One turn sends every row of this set to another row. A few are shown first. Where does it send the rows asked after them?
les: [ 14  -2  23  26   6   1   4 -27   2 -19  -3  24  29  -3  -2  -9  15  15
   1  15   4  -6  15 -17  -2  12  17]
Farum: [  3   9   1   3  23 -14  10  -2   3   6  -2  19  -4   6  -4   6  10 -12
   3  24   6  17   7   5 -15  -1   4]
Gezi: [  7  11  -1  21  16 -23   5 -14  -6  -5   1  17   9  11 -16 -22   1  12
   2   6  10 -10  -7 -23 -16  11   7]
ferus: [  4   6  14   4  20 -11  -2  -7  -2  13  -5  17  -1  17  -2   8  11 -17
  -1  15   4  13   6  13 -11   1   1]
rit: [  3  11  18  20   4 -12  -2 -18   3   7  -4  15  12  18 -10 -10 -13  20
  -1  15  14 -14   1 -19   1   5   0]
denas: [  8   7   5  19  23 -15 -17 -24 -10  -9  -2  10  -8   9  -6  -9  -4   8
   5  16   7  -8   0 -10  -7  31   6]
Sufim: [  7  17   7  14  -5 -20   3 -36 -24 -17  -4  24   9   9 -10   5  12  10
   1   6  22 -11  -1 -10  -4  20   7]
Simaz: [  8   6   2  22  26  -7  -1  -9   0   4  -2   9   5   5  -6 -10  -2   0
   2  17   8  25  11  23   1   9   4]
vukun: [  9   3  28  19   0 -13   2 -26   7  -4   7  14  15  12   8   9  -7  26
   2  18   3  -8  -2 -10 -12  17   8]
nuse: [ -1  24  12  19   5  -6  -7 -32 -16 -25   5  14   6   6 -11  12   0   6
  -7  13  13  33   0  -4   5   9   1]
vagaf: [  5  13   0  30  11   6   1 -41 -16 -17  -5  13   8   5  -7  -2   2  -6
  -8  12  -1  11   4   8   9   5   3]
tenar: [  9   8  16  14  28 -11   7 -17  -7  -5   9  16  -2   9 -10  26  11  -7
  -2  19  11  33   4  -3  -4  -7   1]
Kur: [  5   6  14   9  -8  -5   0 -25   4  -7  -4  12  38   7   7   4   9   0
  -1  14   3   8  11 -10  -5 -16   1]
bul: [  9   6   9  22  27  -9 -12 -19  -9 -14  -2  16  16  -6  -9  21   6   7
   1  20  14  33   7 -24   0  16   5]
dupo: [ 15 -12  24  19  12 -17 -11  -1   2  -2  -5  21   2  13   9   9   0   4
  -4   4  13  14  14   2 -10  12  13]
Zedim: [  4   6  30  23  13  -7 -16 -19  -1 -19  -2  21  31   6  -8  -3  12  17
  -3  16  16  -3  10 -29  -2   6   8]
Netuz: [  3  20   2   9  11 -18  15 -15 -11  -7   1  14  37  -8 -11  -3  22   4
   4  11  11   7  -1   5 -14  -7   9]
luvok: [  6   9   5  16  24  -6   7 -31 -15   2  -8  18  -3   8  -5  11  16 -16
   1  15   6  17  18   6  -4  -7  19]
ramug: [ 12   6  11  19  10  -6  -9 -26  -8  -5  -4   9  -9  11 -15 -12 -13  12
   6  18  13   0   2  -6  -1  30  11]
davaz: [ 14   3  11  20  10 -24   9 -24  -1 -17  10  15  13   6   1  -4   8  20
   5   9   2  -3 -10 -15 -28  25  15]
doz: [  8   9  28  13  13 -10   0 -17  -2   4  -3   9  42   3  -9  14  14  10
   3  16  15   5  -2   5  -9 -12   7]
gupi: [  3  11  14  21  24 -10  -9 -12   2  -4   4   3   4  13  -2   1  -3   3
  -1  19  10  26   4  25  -2   5  -4]
Kabu: [  6   4   8  17  40 -11   0 -23  -8  -3  -4  17   0   7  -4  23  18 -13
   2  23   7  18  12  -5  -8  -8  10]
dumem: [ -3   8  11  12   7 -22  -8   4   5 -12  -5  23  -7  11   5   0  -3   5
  -5  12  19  11  17  -1  -4   1   3]
mugi: [ 14   4  21  19  19  -8  10 -19 -10 -18  14  15  21   3 -25  14   5  23
  -3   8  17   0  -8 -24   1  -1  -1]
sevu: [ 14   1   5  13   5 -15   1 -17  -6 -15   3  11  36   5 -10  -6  20  -5
   2   3   8  19  -1 -20 -19 -10   2]
vesi: [  9  13  14  13  14  -6  13 -26 -15  -1   3  19  -5  14 -13  13   9 -11
  -4  14  10  31  11   7   1  -6  11]
Zafu: [  1  15  23  20   9 -13  -7 -18  -8 -27  13  24  24  10 -11 -11  14  13
  -9   5  11   0  -2 -22   2   5  -8]
niz: [ 17   7  15  17   2 -17   5 -20 -19  -8   1  24  13   7 -23  12   4  16
   3   7  30   1  -5 -23   1  19   2]
Basi: [ 13  10  21  12   0 -10  14 -29 -23 -11   8  21  17   6 -22   3   8  17
  -4  -7  17   3   1  -9   4  12  15]
dolez: [  2   5  10  18  29 -10   2 -28  -6 -19   1  17  21  -4  -6  16  10  18
   2  17   9 -22   6 -22  -4  -4   4]
Pez: [  2  10   8  11   9 -10   4 -38 -21 -11  -6  22  20   0  -2   3  14  13
  -1   2   8 -18  14  -7  -1   8  20]
Bal: [ 15  -4  -3  33  33   4  -5 -29  -9  -5 -11  15  17  -7  -4   7   6  -4
   2  17  -1  11  12 -12   4  10   7]
baf: [  9   4   5  25  10 -12   6 -38 -13 -21  -4  20  11   4  -2  11  10  10
   5  18   9 -28   0  -8  -5   9  -1]
beb: [ 21  -6  13  27  16  -9   7 -24  -5 -12   0  19  16   3 -17  18   3  15
   6  21  19 -16  -3 -22   0   9  -5]
mota: [  7   7  11   9  18  -8  10  -8   2  -5  -2  13  -5  11 -10   9  10  -7
   9  30  10  25   4   8 -26  -2  14]
Lilet: [  2   9  13  19  29 -15 -15 -11   1 -10   0   4   7   8  -1   6   4   6
   6  23  13  31   8  17 -14  11   8]
fima: [  7   5   1  21  30 -13  -5  -9   0  -2  -7   8   7   0  -4  -5   4   1
   8  21  12  28  15  14 -12  13  16]
tova: [ 11   3   6  19  24 -15  -8 -21   0 -16  10  11  -8   3  -1   0  -6  13
   4  22   3  -3  -4  -9  -6  33  -3]
nelad: [  9  11  16  15  11 -12  13 -24  -4 -10  -1  10  39  -7  -6   8  22  11
   9  19   8   5  -1   8 -20  -9  14]
pufaf: [ 12   3  14   8  -7 -14   3 -25  -2 -16   5  12  37   6   5   6  19   0
   0   4   1  19   4  -8 -18  -3   4]
Rur: [  2  19  14   8  12 -17   2 -10 -11   9   0  13  40   1 -15   1  16   4
   0   7  17   7  -2   2  -3 -11  -1]
Pape: [  7   3   5  15   5  -6   0 -17   1  -7  -6  10  37   7 -11  -7  10  -5
   1  13   8   8   7 -21  -8 -22  -3]
peke: [  8   4  23   9  16  -5  -1 -14  -2   2  -4   9  -1  22  -8  12   9 -11
   4  21   9  20   0  15 -22  -2  11]
pav: [ 12   8  14  25   2  -5  13 -24  -5 -27  12  27  23   0  -7 -17  17  12
  -7   5   0  -3   4  -9   3  11   1]
tas: [ 20 -17  15  33  17  -9   1  -7   3 -19  -2  15  -3  14  -2  -3   5   1
   1   7   6  10   4  10 -21   4  14]
masu: [ 16   2  14  19  11  -7  -1 -20   2 -11   7  11  -9   6 -11   0 -16  17
   6  23   8   6  -1  -6   1  30   3]
velu: [  2   4   3  25  12 -14   4  -4   2 -28  -2  15 -11  12  -7 -12   0   3
  -3  14  12   7   6   7 -14  -8   6]

Kabu goes to luvok
Simaz goes to gupi
Now these:
Zedim goes to les
Netuz goes to Rur
vukun goes to davaz
beb goes to baf
nuse goes to bul
dumem goes to dupo
pufaf goes to sevu
dolez goes to Pez
ferus goes to peke
masu goes to tova

One turn sends every row of this set to another row. A few are shown first. Where does it send the rows asked after them?
rela: [-19  -2   0  15  13  -6 -11  -6   9  -1 -16  -4  11   0  -6   9  -5 -13
  10   4   3   4  -8   3  -5  -9  -3   5]
robi: [ -5   3  24 -10  -7  -4   6   2 -11 -11   8  10  16   4  -6  10 -10  -3
  -1   7  -5  -9   5 -15  -7  -6 -12 -14]
lafev: [  4 -10   1  10  11   0  20  17  -5   2  -4  -2  -9 -24  11   8   8  10
   3  -5  -4   4   4   5   2  20   3  -1]
getek: [ 13 -10  25  -2   7   3   1   2  -3  -6  16   4   0  -3   8 -10   7  12
  -3 -10   4  -9  15  -3  -5   9  12 -11]
vupo: [ -1  11  10   4   1 -10  12  19   4  11 -11 -14 -14 -14   1   0 -15   5
 -15   3  -7   2  -4   0   4   1   9 -11]
Rafe: [ 11  -7  -1  21  21  -4 -14  -6   3   0  -3 -11   5  -9   5   7  12   6
   0  -5  12   4  -2   2   0  12  11  -3]
gosed: [ -1  18   2  -8 -13  -3   2   2  -8   0 -10 -13  -5   2  -7   7  -9  -1
  -6  10  24   9   9  -6  19  -9   1 -10]
Nek: [-19   5   2   1   3  -5  14  19   6   5 -19  -5 -10 -17   4   5 -14 -11
   3   2 -11   2  -5   5  -6  -2   4  -1]
Depit: [  4   6  19  10  16  -8 -10  -2  -3   0  -3  -8  10  -2 -12  15   1   6
 -10  16  12   3   6  -9  11  -7 -15   0]
pud: [  0   8  13   6  -1  -9  25  15  -8   5  -6  -8   0  -9 -10  12 -11  11
 -14  10  -7   1   1  -3  12   5 -11  -8]
Nuv: [-12  -1  12  -2  13   3  17  23  -3   0 -13   3 -10 -25   6   9   2  -4
   6   6  -3   1  12   5  -1   6  -4   7]
kud: [ -3   7   0 -21   3   2   1  -6  -4   1   2  11   9   1  -8 -21   0   2
  -2  -5  -6  -7  28   0  -8   5  -4   9]
fad: [ -6  -4  -6  21   8  -9  -4 -12  -2  -5  -8  -4  21   2  -8  21   0  -3
   7   4   3   5 -12  -4   0   3 -10  -3]
sur: [ 11   3  27  -9   2  -3 -10   7   0  -2  15  -1  -7  -5  10  -8  -4   7
 -10  -4   0  -4   7 -14  -5  -5  10 -16]
das: [  5   3   5  18  16  -9 -20  -4  12   7  -4 -18  -4  -4   0  -1  -3   4
  -9   0   9   7  -8  -1   3  -5  11  -4]
Gero: [  4  11 -18 -17  -6  -4  -1  -9 -11  -5   3   9  17  -3   0  -2  -2  -3
   1  -9 -12  -2  10 -14 -14  15  -6  -6]
gof: [ -6  12  -6  -8  -8  -1  -8   5   1   2 -11 -14 -16  -6   8  -1  -6  -7
   4   0  22  14   4  -2  11 -11  12  -7]
maku: [  9   8 -11 -16   2   0  -3  -7  -5  -2   3   5   9  -2   1 -16   4   2
  -3 -12  -5  -7  21  -3 -13  19   9  -3]
Milu: [-18   0 -10  -6  -6   6   1   2  -2  -3 -12  -2  -9  -8   8   4   0 -12
  20  -1  20  15   6   3   8  -9   1   5]
palug: [-14  -9  25 -10   2   3   7   3  -6 -11   7  18  11   1   0   0  -1  -5
  12   1  -4  -8  13  -4  -9  -8 -11   1]
Bap: [  9  14  -4 -22  -4  -5  -5  -4 -11   0  11   7   9  -6  -1  -5  -3   5
  -7  -2 -10   3  16 -22  -5   4 -17  -2]
Gukap: [ -9   5 -10 -15  -5  -3  -1 -10   3   6   5   8   8   4  -4 -22  -9  -1
   1 -11 -15   2  10  -4  -8  -3  -7   8]
mizek: [ -5  -6  -3  -3   0   9   8   1 -10  -5  -4   0  -6  -8   5   5  13   2
  16   0  27  12  19   4  17   1  -5   8]
Bila: [  0  -9   1   6  -8  -5   7  -6  -3  -9   9   5  15   7   6   1  -7   0
   6 -15 -10  -6 -11  -5 -14  10  11 -20]
lefe: [  7  -5 -12   7  -8   3  12  -6 -10  -3  -1  -8  -1   0   2   4   8  11
   7  -7  25  11   7   4  20  11   6  -5]
dizag: [ -2   6 -12   4 -18  -4  14  -7 -11  -3  -7 -10   7   8  -8  11  -6   2
   3   2  20   9   0  -1  19   2  -1 -12]
gur: [  7   9  -7 -15  -4  -6  -9  -6   1   9  13   1   0  -4   4 -20  -6   9
  -8 -12 -12   7  10 -15  -4  -2  -6   1]
Gire: [-12  -9   5   0  -5  -4  -4  -1   7  -4   8   6   1   1  12  -8 -10  -8
  12 -15 -12   0 -11  -5 -16  -6  10 -11]
merat: [ -3  -1  18   7  26   1 -11   1  -1  -3  -9  -1   7  -9  -6  11  10  -2
   2  12  16  -2  16   3   3  -2  -7   9]
pasav: [ -2  -6  -4  15  -2  -7  30  10  -8   1  -5  -3   5 -12  -1  15  -4   9
   0  -2 -11   4  -8   1   6  17  -8  -5]

das goes to Depit
Gire goes to sur
gur goes to Bap
Now these:
dizag goes to lefe
vupo goes to pud

